128 stands for zero in the data rows.
Some points:
145 255 123 114 112 129 155 146 154 87 196 57 114 119 167 129 123 128 75 153 110 142 173 105 138 57 135 117 123 124 140 195
151 255 101 101 126 173 214 102 133 129 123 118 150 124 138 111 234 49 92 129 99 161 134 126 165 102 92 108 109 124 180 172
147 237 113 92 105 111 146 116 171 192 169 123 121 92 96 97 55 73 201 170 104 148 170 134 97 50 122 112 141 104 126 255
139 190 162 109 117 116 98 133 111 148 138 129 104 161 15 125 78 111 11 101 145 21 149 58 158 123 135 158 120 135 116 162
56 52 156 66 148 53 139 188 190 107 122 94 167 122 90 108 64 110 237 118 141 106 143 91 140 102 126 122 94 127 81 168
74 159 173 79 122 60 174 173 127 71 193 85 137 151 88 133 91 131 147 133 116 144 129 151 105 213 138 165 194 140 177 192
105 110 152 86 127 79 155 166 158 52 229 77 162 135 175 121 112 73 196 134 176 136 119 124 124 133 86 85 198 115 100 122
142 238 104 91 107 142 139 140 182 151 139 100 126 170 167 116 117 156 139 181 20 167 130 67 149 168 155 73 182 109 143 122
165 255 99 102 130 178 183 63 84 107 128 115 61 136 131 165 173 183 146 164 44 131 124 106 137 115 153 134 156 122 180 117
103 227 118 133 133 160 143 54 131 108 119 62 113 107 169 118 147 167 176 152 71 125 123 140 102 188 82 120 154 141 132 136
85 63 168 97 117 128 111 148 197 44 46 96 139 152 44 92 167 122 146 117 217 161 99 164 149 158 128 125 108 148 190 194
111 105 106 124 105 113 205 149 111 77 134 70 123 109 213 141 93 145 236 215 129 217 148 184 184 143 49 69 164 88 97 149
156 255 172 218 99 43 28 146 68 143 76 150 108 149 178 146 193 164 50 69 183 56 111 110 93 105 192 214 128 119 85 170
65 185 125 99 97 93 88 176 132 141 130 133 147 158 120 123 102 71 178 167 63 104 166 128 105 111 140 122 168 120 151 168
206 154 108 128 159 180 185 137 138 243 78 137 230 123 201 128 154 158 78 92 71 108 73 146 162 152 121 102 60 149 153 135
155 255 158 120 88 141 164 227 142 93 75 89 120 151 139 134 125 99 227 145 39 182 173 173 111 119 144 87 206 84 138 89
141 108 79 110 97 113 168 118 84 56 193 162 99 129 95 149 94 151 149 209 35 149 188 148 183 126 123 180 140 81 116 134
83 71 178 201 164 109 62 172 70 36 74 149 129 140 71 145 116 102 170 119 225 35 139 38 106 143 104 179 124 110 151 250
167 84 114 77 128 136 147 126 124 158 165 149 116 113 156 121 92 160 93 156 53 190 120 91 116 148 112 79 134 109 117 102
186 0 113 179 159 170 24 99 129 128 64 175 120 112 90 153 140 196 92 67 214 73 90 92 66 220 105 114 0 165 104 60
119 226 156 97 142 96 169 206 104 81 197 67 154 163 164 118 108 157 145 181 67 148 105 142 156 58 128 79 181 105 68 126
90 255 178 55 97 121 104 147 148 42 138 92 88 168 95 125 111 139 149 195 141 83 201 142 160 99 134 128 157 101 147 61
135 89 75 112 130 131 135 170 120 163 163 104 124 106 173 117 168 202 130 197 124 159 86 168 214 105 134 103 197 92 178 83
104 95 90 55 92 174 160 102 165 106 202 102 137 125 160 119 63 114 111 110 87 186 184 141 143 146 97 139 142 114 122 123
141 51 93 135 164 198 125 92 98 89 13 164 117 93 182 133 196 180 41 100 180 129 77 150 95 175 117 120 78 147 102 13
84 66 136 111 140 87 90 140 154 91 135 116 161 113 100 125 110 174 178 74 170 147 113 158 50 121 182 126 132 142 155 170
131 249 144 69 117 124 96 150 112 125 175 94 138 91 163 147 98 69 129 161 75 127 193 140 217 120 137 83 146 111 140 101
152 212 111 135 106 106 160 150 118 74 195 130 66 130 104 129 60 110 162 184 0 88 137 198 125 120 145 100 126 107 145 120
85 183 194 72 116 34 142 123 115 146 153 160 99 113 84 130 78 124 241 199 89 122 173 53 138 131 138 122 111 144 96 194
194 179 130 196 162 162 134 140 104 173 67 178 105 104 163 153 156 181 60 91 106 172 86 153 86 130 136 129 117 140 145 90
180 207 70 184 115 129 139 95 165 190 59 37 109 124 208 117 106 170 126 109 16 169 78 183 131 110 122 98 184 132 148 143
202 174 78 157 110 167 121 54 140 176 93 143 102 137 165 100 146 93 140 97 52 212 48 156 106 94 135 61 151 116 105 71
128 228 138 87 110 162 48 190 133 116 105 97 143 81 121 144 17 78 211 183 165 126 188 119 179 124 136 206 141 128 93 39
170 204 104 168 112 101 171 88 57 176 169 152 110 96 191 112 174 96 66 104 78 186 85 167 168 128 138 96 111 150 120 132
136 255 163 186 120 100 147 176 116 126 34 176 126 168 110 144 137 112 109 40 59 135 79 120 61 142 125 177 102 116 16 131
91 109 162 146 152 159 101 195 193 92 28 143 157 69 0 125 161 124 162 143 193 47 220 117 176 104 120 168 160 156 169 125
186 21 164 162 168 88 100 70 137 98 55 198 130 133 144 142 143 108 27 109 167 62 105 129 111 178 99 165 97 121 64 143
79 133 151 146 115 66 125 232 101 40 187 109 144 141 103 101 157 163 143 163 107 179 161 120 84 128 144 113 141 67 142 185
88 100 113 117 142 50 123 199 175 166 76 130 182 91 108 118 171 107 167 138 246 181 140 88 134 86 151 133 142 169 100 150
130 141 158 116 111 144 155 90 105 96 128 87 167 93 115 116 94 139 127 113 36 213 127 139 167 91 207 152 106 111 119 150
122 100 118 151 155 176 98 113 65 133 113 140 139 158 148 92 203 124 143 81 131 210 118 102 152 146 137 115 183 117 148 85
129 119 132 112 126 212 208 110 109 163 157 151 109 135 177 118 150 139 2 83 62 225 154 171 148 143 120 93 109 108 160 102
123 162 143 120 65 169 153 110 163 108 181 114 211 112 136 137 80 99 127 161 113 135 76 172 134 96 124 158 147 122 94 129
163 2 91 154 137 194 125 71 165 119 36 188 160 81 139 117 98 183 47 107 182 115 126 90 89 172 116 213 86 118 182 188
100 16 133 142 223 89 127 92 194 55 132 207 141 178 71 106 98 118 255 173 255 85 107 86 169 171 111 136 205 161 122 115
103 228 135 244 102 95 43 84 60 104 104 138 74 156 57 121 180 83 122 22 62 16 123 73 35 138 132 142 79 113 119 182
105 148 133 83 82 68 113 163 68 108 175 88 93 140 148 111 137 139 175 136 132 209 115 85 103 59 150 128 135 155 127 149
101 88 120 228 132 183 69 130 153 179 57 140 107 103 211 145 140 122 0 89 93 117 142 151 156 166 110 109 110 135 157 149
78 99 210 111 102 91 121 155 125 137 196 141 118 123 81 128 199 88 174 153 161 73 203 83 97 87 121 176 137 122 177 152
184 119 50 228 181 163 90 86 141 215 0 127 102 106 196 118 220 74 0 55 133 163 146 163 124 158 155 97 121 129 150 65
137 0 106 162 166 138 103 2 146 206 89 187 118 132 145 158 147 148 30 39 213 146 94 171 87 185 116 156 36 152 118 81
79 104 136 81 94 133 107 107 126 174 126 119 91 109 242 134 163 90 143 144 88 219 83 105 162 118 143 78 165 90 140 171
191 13 108 162 199 167 116 116 110 203 46 206 154 119 68 140 152 206 26 42 161 59 108 103 112 166 78 133 36 177 141 65
174 37 178 154 170 92 72 181 133 216 115 180 122 141 27 143 139 67 84 118 202 0 75 82 66 183 110 186 64 163 131 211
119 204 86 93 122 99 139 78 163 179 185 95 105 136 145 145 103 135 185 125 129 180 139 91 187 102 117 105 154 117 107 155
181 0 158 174 156 219 153 81 138 106 86 212 137 134 71 140 181 151 83 119 173 77 108 136 99 116 92 210 43 168 196 98
152 18 124 109 96 153 161 197 162 120 184 103 129 141 167 98 157 134 134 103 51 184 120 199 105 104 111 94 122 132 71 134
127 172 100 102 134 125 143 148 130 113 118 134 152 138 154 116 98 68 190 168 100 134 124 157 153 115 122 102 152 143 165 60
116 189 110 20 104 162 106 173 118 128 198 97 130 130 160 92 133 95 226 164 98 211 155 119 110 32 149 90 140 104 110 138
115 55 165 167 113 153 195 48 156 114 124 95 15 101 163 128 76 120 147 118 50 121 125 93 123 165 132 179 149 147 85 124
74 255 184 91 116 16 121 171 130 59 191 157 110 140 127 130 101 117 218 130 103 76 132 110 104 129 129 143 152 136 112 135
62 82 143 89 122 87 170 148 136 157 72 101 160 90 84 107 96 153 153 199 124 131 91 125 146 167 161 87 163 138 116 115
113 126 168 130 121 59 75 133 163 136 149 118 144 83 47 118 124 94 176 137 179 81 224 151 123 123 148 98 169 135 98 122
59 152 159 111 94 120 117 98 122 148 196 94 119 154 122 97 152 97 149 205 110 128 196 114 138 154 143 97 149 144 107 212
146 164 136 153 133 204 98 75 126 137 113 114 87 132 142 119 128 90 113 84 122 130 120 122 137 132 120 121 107 116 172 39
72 41 176 100 142 107 137 185 154 160 104 170 202 111 94 98 125 153 128 121 237 38 120 108 83 135 145 175 107 131 137 192
166 0 111 30 219 19 125 30 212 3 160 165 130 229 125 155 47 208 255 255 255 0 105 83 157 123 68 133 159 143 3 140
139 154 88 112 83 110 233 170 114 97 223 152 159 144 135 137 122 224 153 138 126 97 158 101 141 107 124 121 202 92 72 165
148 0 72 159 143 166 160 120 157 140 79 165 108 146 111 142 172 219 12 101 146 161 92 146 145 157 104 76 111 147 188 55
188 28 55 171 142 206 124 85 88 218 106 170 194 141 197 117 199 178 21 94 147 119 118 155 109 186 91 137 81 128 181 115
179 116 129 140 112 187 188 83 63 181 129 121 147 119 135 143 159 150 2 70 98 87 89 158 95 151 80 100 110 124 150 106
51 137 93 102 110 103 181 183 77 145 165 73 124 135 160 123 98 129 74 128 102 142 122 103 75 80 147 127 108 98 186 102
108 0 63 116 143 189 164 165 128 218 123 134 118 140 111 117 162 95 119 51 85 237 120 207 177 158 135 132 79 137 172 116
98 255 107 156 126 152 122 104 110 127 110 95 106 125 218 145 121 109 132 108 145 120 117 175 97 87 160 197 96 114 119 136
142 223 117 158 95 123 130 56 106 103 131 95 122 137 200 109 148 133 198 175 80 153 170 88 151 35 169 125 152 98 158 49
97 66 184 102 101 103 104 141 153 64 114 143 136 87 106 100 85 87 176 183 209 64 138 108 140 134 121 135 84 111 154 96
82 68 165 110 149 107 30 151 137 118 252 186 110 123 62 78 121 131 170 127 182 62 164 105 50 93 129 153 124 149 137 80
199 54 59 143 171 185 162 73 74 246 74 152 159 87 61 142 149 183 84 52 85 145 73 186 155 134 108 79 89 169 170 108
84 134 226 126 115 71 105 137 113 81 194 147 104 147 95 149 82 112 154 160 152 28 119 82 102 154 137 172 137 132 119 167
92 255 204 126 103 112 115 207 102 133 114 136 162 90 122 125 65 61 154 126 144 112 163 103 132 58 136 134 171 122 134 125
89 97 87 190 88 172 145 148 87 177 194 133 111 123 163 145 91 91 147 86 220 101 81 127 100 108 181 176 119 124 125 137
Along one direction, these points spread out more than along any other. Take the direction at right angles to it along which they spread out most. Go by this last direction. For each point below, how far along it does it lie, from 0 to 99? 50 is the average, and the first point above lies past it. One standard deviation of the points above along it is 16.
162 52 136 204 184 86 80 84 148 96 92 175 130 156 109 166 158 141 61 68 193 40 106 141 94 141 109 192 41 168 98 155 31
113 255 137 83 111 83 115 96 98 169 157 21 134 170 48 136 98 55 104 178 164 146 175 137 176 126 133 93 200 152 85 85 54
143 62 130 147 148 151 92 94 177 155 137 128 81 117 124 158 204 150 0 68 196 102 123 119 112 142 104 186 70 141 127 88 46
200 88 124 212 209 154 94 80 154 169 62 220 65 114 116 163 152 81 49 69 152 115 35 186 67 127 152 124 133 166 116 128 52
119 0 116 55 230 0 176 64 227 0 246 183 161 213 123 146 51 186 255 255 255 50 113 113 134 125 66 50 160 142 25 135 9
117 69 66 134 110 165 156 153 119 190 160 129 158 86 177 160 124 136 175 150 29 141 117 141 184 114 144 90 147 109 132 35 65
172 172 96 138 134 171 51 116 88 140 143 106 209 78 116 155 185 90 0 40 163 102 91 123 138 181 127 234 81 141 146 140 54
103 77 148 95 93 82 97 185 108 134 162 110 157 200 144 131 87 148 174 118 89 173 171 120 148 97 141 105 145 132 60 119 47
135 52 93 128 103 143 140 134 93 110 138 119 132 164 92 116 176 152 188 113 132 156 143 173 113 192 124 115 113 109 127 174 46
132 255 130 109 90 128 115 214 121 104 165 66 122 75 70 114 68 93 160 141 75 175 205 131 209 79 145 109 134 118 155 157 59
167 141 99 152 110 208 210 115 79 133 95 82 85 110 148 153 107 128 73 163 0 255 174 159 158 124 164 115 153 135 148 143 80
150 45 137 199 137 242 55 70 118 201 2 135 109 174 117 153 172 155 67 30 148 182 13 112 112 162 145 107 74 145 116 37 59
